Named turns come first, each shown by rows before and after it. Which turns, in which order, take the first row of each pair that follows to the second? Write the first one first, as in the answered first pair.
j867 (before -> after):
[-10.7 -6.2 27.2 34.6 -2.0 11.2 -12.9 9.7 -30.8 10.1 -2.0 2.6 6.2 -8.4 -16.7 -6.2 -25.5 8.3 -3.7 7.9 28.6 4.8 -3.5 -4.2 1.0 -16.4 -16.1 14.0 -28.8] -> [-7.3 36.9 -0.3 17.9 -3.4 -4.0 6.5 22.1 -4.5 24.2 28.8 -1.9 23.9 10.4 13.5 14.1 13.0 -4.1 15.5 8.4 27.1 8.8 0.1 15.4 5.3 14.2 20.1 6.6 -7.4]
[-6.6 -10.7 -10.1 -16.7 7.5 -15.7 -24.0 -22.6 0.0 6.1 -8.4 9.7 0.9 -7.8 -1.7 13.1 -5.7 6.6 4.4 0.8 -11.9 -18.6 -3.0 -13.6 -8.2 -16.5 -8.9 -4.5 -4.6] -> [-11.9 -3.7 -4.9 0.6 22.5 -9.3 2.4 -0.2 -3.0 6.5 -8.9 19.6 10.5 -12.5 -9.1 5.2 -11.0 12.0 7.1 15.2 8.1 -17.8 -7.6 -10.7 -1.9 -3.0 6.0 -6.3 5.9]
[4.7 4.5 -7.2 6.6 -1.6 1.9 2.9 6.9 -9.6 -5.0 -0.4 -8.6 -2.5 -6.2 2.6 1.1 -10.6 -4.8 1.0 1.6 3.6 -6.3 0.5 11.1 -7.3 2.3 2.2 -2.0 13.2] -> [4.2 5.9 -8.8 -1.0 -9.3 1.6 0.0 4.0 -8.0 -8.4 3.2 -13.1 -4.2 0.3 1.1 -1.9 -4.7 -2.3 3.4 -3.5 1.9 -4.4 1.2 14.1 -12.2 0.1 -1.5 -8.4 5.6]
[-4.2 0.0 4.6 -11.5 16.0 -2.3 -16.8 -3.4 4.8 -6.9 -5.0 -8.8 -4.1 -14.7 -7.4 7.5 10.5 -1.4 -2.6 -5.3 -13.6 -8.8 5.1 -29.8 1.7 -5.7 3.3 3.2 -15.3] -> [-6.4 5.2 5.7 -1.2 23.8 5.3 4.7 8.9 6.7 -8.5 -6.4 -2.5 -2.1 -17.9 -10.4 9.4 7.1 3.8 0.9 6.3 -8.8 -11.6 4.6 -34.8 5.0 -0.5 14.4 7.5 -13.5]
j12 (before -> after):
[-26.3 -20.4 4.8 4.8 24.0 13.7 15.3 8.7 2.6 1.8 0.8 3.0 4.7 -13.6 -1.0 0.1 0.2 5.7 -1.0 14.5 -13.8 10.8 5.0 -25.8 5.6 12.1 8.9 5.9 -5.0] -> [-17.5 -34.7 12.2 0.0 20.6 10.7 1.6 4.2 1.7 -1.2 -6.7 3.6 -2.8 -13.8 -7.4 1.3 -5.4 5.0 -3.0 5.8 -18.4 16.6 3.5 -25.6 1.6 3.7 -4.6 13.0 -10.5]
[-16.5 -4.6 -3.9 10.9 -14.6 2.9 0.4 6.5 -26.4 12.4 19.4 13.2 10.5 5.3 1.4 -8.1 12.8 20.9 -1.4 33.7 -12.4 -38.2 14.3 -40.8 -4.0 -6.2 -8.7 -4.9 -1.1] -> [-12.6 -6.0 1.5 12.0 -13.0 12.1 0.9 2.9 -28.3 9.9 14.9 11.8 10.4 5.9 3.5 -6.2 12.1 22.4 -1.6 32.9 -9.6 -42.6 14.2 -45.9 -7.3 -8.7 -4.4 1.3 2.7]
[2.4 -2.9 15.1 7.9 -6.7 -4.0 -11.0 -0.7 -9.2 -9.5 -11.8 -9.2 -20.6 -18.2 -26.4 -9.5 -25.5 3.8 -7.4 12.9 12.4 -4.0 -2.8 8.8 -6.6 -22.3 -6.2 -0.6 14.9] -> [3.3 5.9 3.2 5.0 -9.7 -6.0 3.1 0.7 -6.3 -8.1 -3.8 -12.1 -19.9 -23.3 -21.8 -8.1 -19.3 5.1 -4.2 20.1 17.1 -12.5 -4.1 18.0 -6.1 -16.3 0.6 -9.5 19.6]
[-2.9 -2.2 -5.4 4.6 11.2 8.3 3.5 -4.9 6.7 -5.7 0.2 -7.0 -7.1 9.2 6.5 8.1 5.6 -2.9 -1.0 5.3 4.7 5.1 7.8 -5.4 3.4 11.5 9.3 0.0 -5.1] -> [-3.0 -5.0 -4.0 1.5 10.1 14.1 -4.0 -4.6 6.9 1.0 -8.3 -8.1 -4.7 5.4 4.5 1.5 4.9 -7.8 -1.6 4.5 3.6 2.4 5.3 -4.5 0.4 11.9 10.2 7.5 -5.9]
j707 (before -> after):
[11.1 -13.1 11.4 -5.7 5.4 0.1 -9.2 -10.1 -2.3 -7.8 -18.1 -9.5 7.9 6.1 -0.6 -9.2 -19.4 -1.0 2.0 -7.5 -3.0 7.1 -4.9 -4.1 -13.6 -17.4 -10.3 18.1 -10.5] -> [-12.9 -26.3 10.1 11.0 -1.9 16.5 -3.6 1.4 -3.8 1.7 -4.4 4.9 1.3 -9.9 -4.9 -1.2 -25.1 -4.0 -5.0 12.4 3.3 -6.8 6.4 -19.3 4.2 -2.1 -9.6 -7.6 -9.2]
[22.6 2.7 4.1 7.2 15.2 -0.8 6.8 4.8 -1.0 -11.5 -23.3 6.0 12.0 -5.3 -19.1 -13.8 -4.2 15.9 -4.2 -1.3 14.5 9.6 -0.4 11.3 -10.4 -8.7 8.7 11.4 5.8] -> [6.0 -6.0 8.0 21.6 11.6 2.2 13.9 8.8 -2.0 -6.2 -11.4 12.5 -0.6 -16.8 -13.5 -4.4 -11.5 17.3 -1.7 20.1 15.7 -2.2 -0.8 6.0 5.0 -6.8 8.6 -4.7 5.8]
[21.4 36.1 -4.0 -11.8 -23.3 -15.9 -3.9 -10.7 -3.7 1.0 11.6 -29.4 -15.5 -3.7 18.7 -15.6 5.8 -10.5 7.4 -9.3 -3.6 -1.7 1.1 35.4 -5.2 -25.6 11.5 -4.8 25.6] -> [17.6 19.1 3.5 10.0 -28.5 -10.4 -8.0 -19.6 -9.3 -2.6 6.4 -26.9 -32.7 -22.9 11.5 -21.3 -11.5 -7.5 3.0 5.9 -0.5 -19.8 7.5 34.2 0.6 -30.9 -2.7 -12.8 15.4]
[-15.5 -30.3 -7.4 31.3 -4.3 8.7 8.0 21.1 -10.5 -5.4 0.0 8.1 -11.5 -43.9 -10.4 -8.0 -36.2 2.7 -9.5 28.9 0.4 -5.0 0.2 10.8 -15.7 -9.2 -8.0 -23.9 -9.2] -> [-20.4 -0.1 -33.0 9.5 12.6 5.5 16.2 39.6 14.3 7.2 28.3 12.5 14.0 -11.5 10.2 11.4 2.9 -12.2 0.3 21.5 -16.0 9.1 3.0 15.1 -4.0 27.0 29.5 -18.4 4.3]
j201 (before -> after):
[-4.1 -9.3 -2.2 9.2 -0.5 11.9 -1.9 -0.6 -1.3 -1.3 -2.6 0.3 -1.4 -12.5 -1.5 -0.2 3.6 -3.4 -9.0 10.1 7.0 -0.6 0.4 -0.4 5.5 -2.9 -1.1 -3.3 -1.8] -> [-1.0 -6.6 4.0 1.1 -6.2 6.9 -8.5 -4.3 -11.1 -2.5 -2.3 -1.2 -6.6 -7.6 -9.1 -4.2 -2.4 -4.6 -8.0 1.2 0.8 4.6 -1.6 4.9 0.0 -6.8 -2.5 1.3 -0.8]
[6.4 -12.0 11.8 8.8 9.7 -0.6 19.3 -3.7 -24.4 -5.6 -20.7 15.5 3.1 -5.9 -13.1 -10.5 -18.1 7.3 -6.9 -9.0 24.3 -1.8 3.3 -15.6 8.6 3.9 -26.0 7.9 -19.2] -> [10.4 -17.9 13.3 -4.5 4.6 -2.3 8.7 -10.3 -18.6 -5.6 -25.6 14.7 11.6 9.5 -13.4 -10.1 -11.7 5.0 -4.6 -20.5 17.2 5.0 4.8 -15.6 1.0 6.4 -32.0 15.4 -23.4]
[18.8 8.9 -1.5 2.2 -6.5 -18.8 8.7 -0.7 1.8 -9.2 -2.7 -13.3 -5.6 -11.2 8.9 -15.7 -13.4 5.0 3.3 -1.3 20.1 23.8 -9.5 26.5 -9.4 -9.4 5.9 -1.2 19.2] -> [22.8 13.7 -1.8 -10.0 -6.0 -19.8 -0.3 -3.7 2.9 -0.1 -2.4 -12.4 1.3 0.6 6.9 -10.7 -9.4 2.4 4.6 -14.0 15.8 28.5 -12.7 24.3 -14.2 -13.1 5.5 7.3 13.7]
[-8.1 -0.4 -4.0 2.2 -11.2 2.4 -1.8 -2.9 5.6 9.0 9.5 -4.9 -13.3 -10.5 6.0 5.8 5.5 1.1 3.1 15.0 -2.7 -7.0 2.0 2.8 3.4 -3.9 1.2 -13.7 -2.6] -> [-8.6 -1.5 -1.5 2.1 -12.6 -0.6 -4.5 -4.5 3.1 5.4 3.6 -5.0 -17.4 -14.2 7.0 0.6 -0.2 1.4 6.5 8.5 -4.2 -10.0 -2.1 7.8 -0.7 -9.1 4.7 -6.8 -2.2]
Now pairs of rows:
Between the rows of a pair lie 2 to 3 turns.
[-20.0 -15.4 -12.9 20.8 -6.0 -3.2 9.8 8.2 5.2 21.8 14.5 7.5 -15.5 -7.6 -2.2 17.9 -7.3 -11.6 -3.6 36.4 5.0 -18.7 5.9 -8.3 18.8 10.9 9.2 -34.9 -2.2] -> [23.6 17.7 -1.1 2.4 23.0 -4.0 25.0 7.9 -1.3 -17.7 -22.9 -4.4 12.2 -3.9 -20.7 -13.6 -18.2 14.4 -3.0 -8.2 28.0 13.8 -22.1 27.5 -6.0 -20.3 3.3 21.3 7.8]	j707 j707 j867
[-13.9 11.1 -26.3 -10.9 -8.5 -7.9 -1.7 5.2 12.2 18.0 30.3 -7.6 4.0 17.5 32.2 16.3 26.3 -18.3 2.8 6.9 -18.8 -10.6 6.1 -2.4 12.4 20.6 26.4 -19.0 4.7] -> [-20.6 -9.8 -9.9 22.6 -13.7 -2.0 -5.0 6.7 1.9 15.9 18.7 -4.4 -28.7 -9.3 17.0 13.4 -6.6 -8.9 -4.1 36.7 -9.3 -28.4 9.2 -16.4 12.2 10.0 3.0 -41.4 0.3]	j707 j707 j707
[10.0 -56.5 -16.1 -10.5 30.1 22.3 -22.2 -34.2 17.6 -7.6 -50.4 9.4 41.3 25.5 -42.9 17.9 -8.6 3.9 -26.5 -16.6 16.4 2.3 -0.5 -18.0 7.1 4.4 -14.7 -2.5 -58.5] -> [0.9 -38.4 -41.8 -21.2 6.3 12.0 -28.4 -41.8 37.1 18.8 -11.3 -3.8 37.8 45.9 -9.7 34.1 24.9 -16.5 -19.6 -14.7 -5.5 -3.0 6.8 -12.1 13.7 24.9 5.3 -19.7 -48.0]	j707 j867 j867
[15.0 34.3 -6.2 -22.6 10.7 -13.1 12.1 22.7 19.1 -14.0 2.9 3.0 10.0 25.0 -0.9 -12.5 1.5 -5.9 4.1 -16.4 12.7 1.2 -9.1 30.6 -8.5 5.4 27.7 21.5 24.5] -> [-5.8 -4.1 9.8 23.1 22.3 18.0 25.8 28.7 2.1 -12.4 -14.1 21.7 -3.1 -13.7 -20.0 -15.1 -35.1 2.2 -13.8 29.3 30.7 -13.6 -3.1 5.8 -0.8 7.7 7.9 -8.0 15.5]	j867 j867 j707
[1.7 -12.5 -6.8 7.6 -8.6 3.7 -34.1 -16.2 2.1 5.5 19.7 5.4 -21.8 -3.7 8.7 8.1 7.8 -24.4 -15.6 7.6 -8.9 -2.7 18.0 -19.6 6.4 -3.5 -3.2 0.0 -3.5] -> [10.1 -10.5 -6.0 -2.1 4.8 10.8 -35.7 -15.9 8.0 -0.6 5.8 14.4 -8.3 8.0 -3.7 5.5 6.7 -23.3 -18.7 -5.1 -14.5 10.2 13.6 -29.3 1.4 -2.5 -9.8 17.5 -11.4]	j867 j707 j867
